Rotation paths and how fast each direction turns (deg/step)
Each turn is a multiple of 5 degrees from 10 to 175, or 0.
Each row of a path follows its step; steps can be skipped.
path 1
step 4: [ 23 -21 -60 -12  30 -16  22  -5 -12 -28  36  26 -11  11 -21  11   5  12
  12  29 -18  18   3 -12  19  21 -24  22  28  11   4  20  40  16  -7  12
   6  19 -33 -28  23   4 -43   4   8   8 -31  -1  35 -18  -3  -6  -2   5
   7   0   4  -3  -8  -1 -44 -15  16]
step 5: [ -6 -27  -3 -27 -16 -40  15  -4  24 -35  32  18  -1  -4 -11 -19  23  25
 -12 -10   2 -20  19  -2  25 -20   1   3  14  -1  30   1  -4   5  42  12
 -10   4  14 -13 -20 -42  31 -45  -7  25  -3 -19  -1   1   2 -14  50 -32
  14  23  17   2   4  12  23   3 -39]
step 13: [  0 -10 -20  18 -11   0  14 -10  21  -3  17   9  60 -16  35  21  26 -17
  28   2 -22  17  23  25 -16   0 -24  13  -3  13  -9   1  29  27  -4  -2
  22 -13  12  -1  -1 -12  -5  17   6 -28 -49 -32   2 -12 -56 -15  34 -11
 -15   5  -4   3   4   6 -48 -10  -5]
step 14: [-16 -26  -5 -32 -33 -28 -26 -14 -25 -37  30  16 -38  -7 -28 -11  14  28
  28 -34 -15 -18   6  24   8 -30  11  -2  29 -11 -19 -12  25 -16 -14  -5
   5  -8  10  27  15 -29 -19  10  17  -9 -21 -20 -17  -8  20 -32   5  10
  24  -1 -11 -32  -2  34  -3  31   6]
step 17: [  4 -20 -11 -49 -33 -30  33 -35   5  -2  19  33 -20 -20 -15 -25  25   1
  10 -19  -7  27 -13   5  26 -22  20   3  11  21  -8   1 -17 -18  11  15
   6  -2 -21 -11  20  -4 -18  -8  -7 -11 -17  11 -40   4 -14 -16 -13   1
  43  34   5 -17  18  20 -31 -47  -6]
step 18: [ 19 -21 -25 -18 -17 -27  -7 -42  21   2  13  20  15  -8  24  -2  -1  10
 -29  17  16  -9   5   0   0  32 -28  12 -10   7  36   9   5  22  27 -10
 -10  -4  -4  -3 -23 -38 -10   7  33  10  12 -42  -2 -45   9 -13  10   5
  37 -42 -49  14 -19  -1   6 -11  20]
step 19: [-35 -46 -17  18  26  -2   1  -3   2 -11  15  10  20 -49  10   5  23   4
  13 -23  13  21  23  23  21  -1  12  -9   1   4  -9 -21 -17  54  12  45
  10 -48   0 -10  12 -28 -22  23 -19 -10 -30  -6 -17 -25  -1  -6   8   0
 -21  10  16 -12   0  32   0 -16 -26]
step 23: [  0  -3  -3   1  20 -42  19 -25 -12  -7  34  15 -26  38  11 -27  10 -26
  10  35   4 -19  -5  10  19 -53  -3  27  -3   5   7 -22  -7 -16  22  11
  -8 -29  -3   3  27 -21 -17 -16  26  -8 -19  -1 -37 -10 -18 -30  30 -20
  42  16   0  20 -21  -4 -30  -2  -3]
step 24: [  5 -18 -11 -13  -9 -25  -1   0  38 -29  19 -41  28 -22  -4 -36  -7  -1
 -21 -11 -40  -2  10  41   3  50 -34  10 -10  -3  31  13   3  19  28  17
  11 -12  -6  21  21 -13 -11  -8  21  23 -20 -15  -7 -22  -4   8 -32 -28
  28 -12 -15 -37  -5  -1   3  14   3]
step 25: [ -3 -50   0  18   6  -5  11  15   5   8   4  -5 -20  21  -3  10  24  18
  24   5  26  18  12  33  -7  -7  34  29  -5   6  24 -28  30   8   4   2
  17 -22  -6  21 -18 -43 -24  38  19   3 -19  32  -9 -34 -24  -9  37 -49
 -34  -7  -1  -1  -2  19  11 -14  -8]
Directions:
[ -2  -8  -5  -4   8   2   0  -2  -4   4  -1   1  -1  -2  -6   3  -8  -3
   4  13  -1  -7  -7  -8   4   4   0   1  -6   4   6  10  -7   5   1   0
  -8  -6  -3 -12  17 -10   1  -2  -6   6   2  -3  -3  -3   6   7   5  -1
   0   1  -1   3   9   1   7  -1 -13] -> 25
[ 11  -6  -3  -5   2  10   3  -5  -5   0   9   2   2  -2   6  -3   4  -3
  -2   0  -3   0   2 -12   2  -8  -4   3   9 -14  -1  -2   2   6  -9   4
  14  -1  -4  -3   0  -1   2  11   4   2   0   0 -10  12   2   3   4  -9
 -10   2   9   5   3   4   2   4   2] -> 120
[ -9   1   3   5  -1   0   4  -4   0  -5  -1  -6   5   9  -8 -10   3   9
   3   7  -2   0  -3   4 -14  11  -5  -2   4   8  -4   3  -1  -3  -8  -6
   5   1   3   7  -1  -1  -6  -2   7  -6   3   2 -18   2   1   4   2  -1
  -4  -4   6  11   4   2  -4   5  -9] -> 25
[ -5   9  -1   0 -10   4  -1   5   9  -5  -7   7  -2  -4   6  -6   4  -8
   0   5  10   8  -3  -9   6   3   1   6   1  -3  11  -1   3  -8   1   3
  -3  13  -1  -1   7   4   1   9   6 -11  10  -3  -7   0  -2   1   3   4
   0  10  -2  -5  -1  -3   1   1 -12] -> 70
[ -2   4   0   1  -2  -1  -5  -2   1  -2   3  -3  10  -2  17  -7   8  -7
  -1   4  -5  -9  -3   5  12   4  -4   2  -1   0  -6  -1  -7  14  -6   0
  -1   9   8  -2  -9  -4   1 -16   0   2   0  -4   3   3  -5   8   8  -2
  -2  -1  -8   0  -2  -4   1   8  -5] -> 135
[ -4   0  10  -8  -1   5  -3  -3   0 -17   2  -8  -1   1   2  -8  -4   0
   1   4  -8   0   5  -6   9  -5  -9  -6   3  -1   3  -3  -5  -6   7 -11
  -4   6  -4  -1  -4  -6   9  -1   8   6  -1   3  -1  -5  -2  -5  -7   5
   0  -3  -2  -1  16   8   2  -7   5] -> 115
